In the data rows, zero lies at 7.5, halfway between 7 and 8.
Here are some numbered points:
[5, 6, 7, 7, 7, 4, 7, 7, 7, 7, 8, 13, 8, 3, 8, 0, 5, 7, 10, 5, 7, 1, 6, 14, 12, 7, 4, 4, 11, 3, 5, 11] 0
[0, 1, 12, 9, 8, 12, 10, 4, 3, 13, 6, 10, 8, 12, 6, 5, 3, 11, 13, 9, 12, 4, 6, 13, 11, 7, 9, 9, 12, 0, 0, 6] 1
[7, 6, 7, 6, 1, 9, 8, 8, 7, 9, 6, 10, 9, 10, 7, 11, 10, 7, 4, 9, 8, 15, 12, 9, 3, 3, 10, 5, 6, 8, 8, 6] 2
[13, 5, 7, 5, 15, 10, 7, 11, 12, 6, 4, 12, 15, 3, 0, 5, 7, 5, 10, 8, 5, 7, 7, 1, 8, 10, 8, 13, 7, 15, 13, 14] 3
[0, 10, 7, 3, 1, 6, 5, 6, 4, 8, 9, 9, 8, 9, 9, 7, 9, 8, 4, 5, 12, 3, 8, 15, 10, 5, 8, 5, 9, 6, 5, 7] 4
[4, 10, 9, 8, 2, 5, 4, 3, 5, 11, 9, 6, 3, 10, 14, 9, 8, 10, 4, 8, 8, 6, 11, 14, 10, 6, 7, 9, 9, 3, 8, 5] 5
[4, 7, 8, 7, 6, 4, 7, 4, 8, 11, 8, 11, 8, 3, 6, 0, 9, 9, 11, 9, 6, 0, 7, 13, 12, 5, 3, 6, 11, 6, 5, 8] 6
[4, 11, 7, 10, 4, 5, 7, 7, 4, 11, 12, 7, 6, 7, 11, 5, 6, 7, 5, 6, 7, 8, 11, 12, 4, 7, 6, 7, 11, 4, 7, 4] 7
[7, 8, 8, 6, 2, 4, 7, 7, 10, 9, 10, 7, 5, 8, 11, 11, 11, 8, 8, 9, 7, 11, 14, 8, 5, 4, 10, 13, 7, 13, 12, 6] 8
[8, 12, 3, 12, 10, 4, 12, 3, 11, 7, 7, 7, 7, 11, 10, 10, 13, 9, 8, 12, 6, 7, 9, 6, 6, 6, 10, 5, 3, 9, 12, 6] 9
[7, 9, 5, 2, 7, 4, 11, 5, 8, 8, 8, 9, 5, 3, 10, 2, 8, 9, 11, 9, 8, 1, 2, 13, 5, 6, 5, 4, 11, 7, 9, 10] 10
[13, 8, 9, 9, 6, 10, 13, 9, 5, 3, 9, 2, 5, 13, 13, 15, 7, 3, 4, 9, 9, 12, 8, 2, 5, 7, 6, 6, 2, 8, 8, 3] 11
[10, 7, 15, 11, 9, 8, 7, 3, 12, 8, 9, 8, 4, 12, 7, 11, 11, 11, 7, 12, 6, 15, 10, 5, 8, 1, 7, 9, 7, 9, 12, 8] 12
[6, 6, 8, 7, 11, 3, 8, 6, 6, 7, 7, 6, 6, 5, 10, 0, 5, 11, 13, 8, 10, 0, 4, 13, 10, 9, 8, 5, 9, 7, 5, 9] 13
[7, 10, 6, 8, 4, 8, 12, 7, 10, 8, 10, 3, 4, 13, 10, 15, 9, 3, 0, 8, 0, 14, 7, 6, 4, 5, 8, 7, 5, 15, 15, 9] 14
[6, 9, 8, 12, 7, 11, 4, 8, 4, 8, 6, 7, 4, 12, 9, 15, 3, 6, 6, 8, 8, 13, 10, 7, 8, 6, 10, 9, 7, 6, 10, 7] 15
[1, 9, 9, 9, 5, 3, 4, 7, 2, 10, 6, 6, 12, 10, 12, 5, 8, 13, 8, 7, 15, 5, 7, 9, 13, 4, 14, 4, 10, 5, 5, 5] 16
[0, 9, 8, 8, 8, 8, 2, 14, 12, 12, 10, 12, 7, 5, 4, 4, 4, 9, 8, 0, 9, 1, 5, 7, 7, 11, 9, 9, 10, 5, 6, 13] 17
[8, 8, 9, 11, 4, 12, 8, 2, 6, 8, 8, 5, 5, 13, 8, 15, 6, 9, 5, 11, 11, 14, 6, 7, 8, 9, 8, 7, 4, 6, 7, 5] 18
[5, 15, 5, 5, 12, 4, 6, 7, 9, 11, 10, 4, 4, 2, 8, 1, 6, 9, 8, 3, 1, 0, 0, 10, 8, 11, 8, 7, 8, 12, 9, 10] 19
[3, 7, 10, 7, 1, 7, 3, 6, 5, 13, 11, 10, 5, 6, 12, 9, 11, 6, 4, 5, 8, 9, 11, 15, 10, 4, 5, 8, 10, 6, 9, 2] 20
[12, 5, 6, 8, 15, 12, 8, 11, 10, 4, 4, 6, 12, 5, 3, 7, 1, 6, 10, 5, 0, 4, 4, 2, 9, 11, 8, 10, 6, 14, 10, 10] 21
[8, 5, 11, 7, 5, 7, 3, 4, 4, 8, 5, 8, 12, 6, 11, 1, 8, 9, 13, 8, 13, 6, 10, 9, 15, 6, 13, 2, 8, 3, 0, 7] 22
[11, 7, 6, 8, 13, 11, 8, 14, 11, 8, 10, 8, 9, 5, 0, 7, 9, 9, 9, 3, 8, 5, 7, 3, 3, 11, 9, 14, 5, 13, 11, 12] 23
[13, 7, 4, 8, 14, 10, 5, 14, 9, 0, 7, 9, 14, 3, 3, 4, 5, 4, 6, 5, 8, 3, 5, 0, 5, 10, 13, 9, 4, 8, 7, 15] 24
[6, 8, 8, 6, 5, 5, 11, 5, 7, 9, 5, 5, 4, 10, 10, 10, 7, 8, 4, 13, 7, 11, 5, 9, 6, 6, 11, 6, 6, 9, 12, 5] 25
[10, 3, 12, 7, 13, 11, 7, 1, 0, 4, 0, 7, 15, 7, 10, 0, 3, 9, 15, 14, 15, 9, 15, 0, 15, 7, 3, 5, 10, 0, 0, 0] 26
[9, 3, 7, 6, 12, 6, 5, 8, 10, 6, 6, 8, 9, 5, 3, 4, 4, 9, 9, 2, 6, 3, 6, 5, 9, 9, 6, 11, 7, 9, 7, 11] 27
[15, 9, 6, 12, 7, 7, 15, 3, 8, 7, 8, 6, 5, 10, 11, 12, 4, 5, 5, 11, 3, 11, 7, 4, 1, 10, 3, 6, 5, 8, 15, 7] 28
[15, 7, 1, 14, 15, 12, 10, 4, 14, 10, 3, 13, 4, 7, 9, 14, 5, 9, 12, 8, 1, 7, 5, 2, 12, 14, 4, 5, 12, 10, 9, 5] 29
[8, 5, 7, 9, 13, 11, 2, 15, 9, 9, 7, 6, 13, 8, 3, 12, 10, 5, 7, 1, 7, 11, 10, 1, 4, 7, 9, 10, 9, 8, 5, 8] 30
Which three points above are nearest to each new point by angle? Their numbers follow each, nearest first.
[8, 9, 6, 4, 6, 6, 9, 7, 9, 8, 11, 9, 6, 9, 7, 10, 8, 6, 4, 9, 5, 13, 7, 9, 6, 3, 7, 9, 8, 8, 12, 8] 14 8 2
[7, 4, 9, 5, 8, 7, 9, 5, 10, 7, 8, 8, 9, 5, 3, 7, 9, 12, 8, 7, 3, 6, 6, 10, 12, 4, 10, 12, 10, 9, 15, 10] 3 27 6
[10, 11, 9, 8, 5, 8, 7, 4, 7, 6, 7, 6, 2, 11, 10, 13, 8, 6, 5, 9, 6, 11, 8, 9, 5, 4, 5, 8, 7, 10, 11, 4] 14 11 25
[8, 1, 2, 5, 13, 8, 10, 2, 7, 2, 8, 10, 13, 8, 4, 5, 13, 8, 15, 15, 9, 9, 9, 6, 13, 10, 5, 4, 2, 9, 2, 10] 26 22 3
[11, 4, 7, 5, 7, 4, 11, 3, 9, 5, 7, 8, 9, 6, 1, 5, 12, 7, 11, 13, 5, 11, 9, 7, 8, 6, 6, 10, 8, 8, 11, 10] 3 12 9
[8, 4, 7, 4, 5, 2, 13, 3, 10, 0, 7, 6, 9, 7, 3, 1, 15, 9, 8, 14, 8, 9, 4, 7, 4, 6, 12, 7, 3, 10, 15, 14] 9 25 10
[12, 6, 15, 8, 5, 3, 9, 11, 8, 5, 1, 9, 10, 6, 5, 8, 8, 6, 10, 8, 11, 15, 13, 5, 4, 8, 0, 3, 7, 5, 10, 2] 26 2 11
[2, 7, 9, 7, 6, 7, 4, 15, 5, 12, 12, 10, 12, 7, 7, 3, 8, 11, 7, 0, 8, 2, 6, 9, 10, 11, 8, 12, 8, 9, 6, 7] 17 4 27
[8, 6, 8, 7, 9, 7, 8, 1, 10, 5, 4, 7, 6, 8, 7, 4, 5, 8, 10, 12, 3, 9, 9, 7, 12, 8, 8, 10, 7, 6, 6, 6] 26 29 12
[6, 7, 6, 5, 5, 5, 2, 12, 5, 7, 11, 7, 5, 7, 8, 8, 8, 9, 8, 3, 15, 2, 4, 9, 4, 11, 7, 6, 8, 5, 1, 10] 17 4 13
[8, 3, 11, 6, 7, 8, 6, 9, 6, 4, 5, 5, 12, 9, 7, 7, 7, 7, 11, 9, 13, 12, 11, 6, 7, 7, 6, 7, 4, 5, 2, 6] 26 22 30
[9, 9, 5, 6, 2, 5, 12, 5, 4, 4, 9, 1, 0, 9, 13, 12, 10, 8, 5, 8, 10, 11, 7, 7, 5, 9, 6, 4, 3, 5, 6, 3] 11 18 25
[6, 12, 1, 7, 10, 5, 12, 15, 9, 6, 9, 6, 4, 9, 8, 10, 10, 3, 6, 9, 8, 3, 4, 6, 0, 13, 9, 9, 3, 11, 7, 7] 23 9 14
[9, 9, 8, 9, 12, 8, 8, 2, 10, 7, 8, 8, 6, 10, 5, 5, 7, 10, 10, 13, 1, 13, 8, 6, 8, 6, 8, 11, 5, 9, 9, 7] 12 9 28
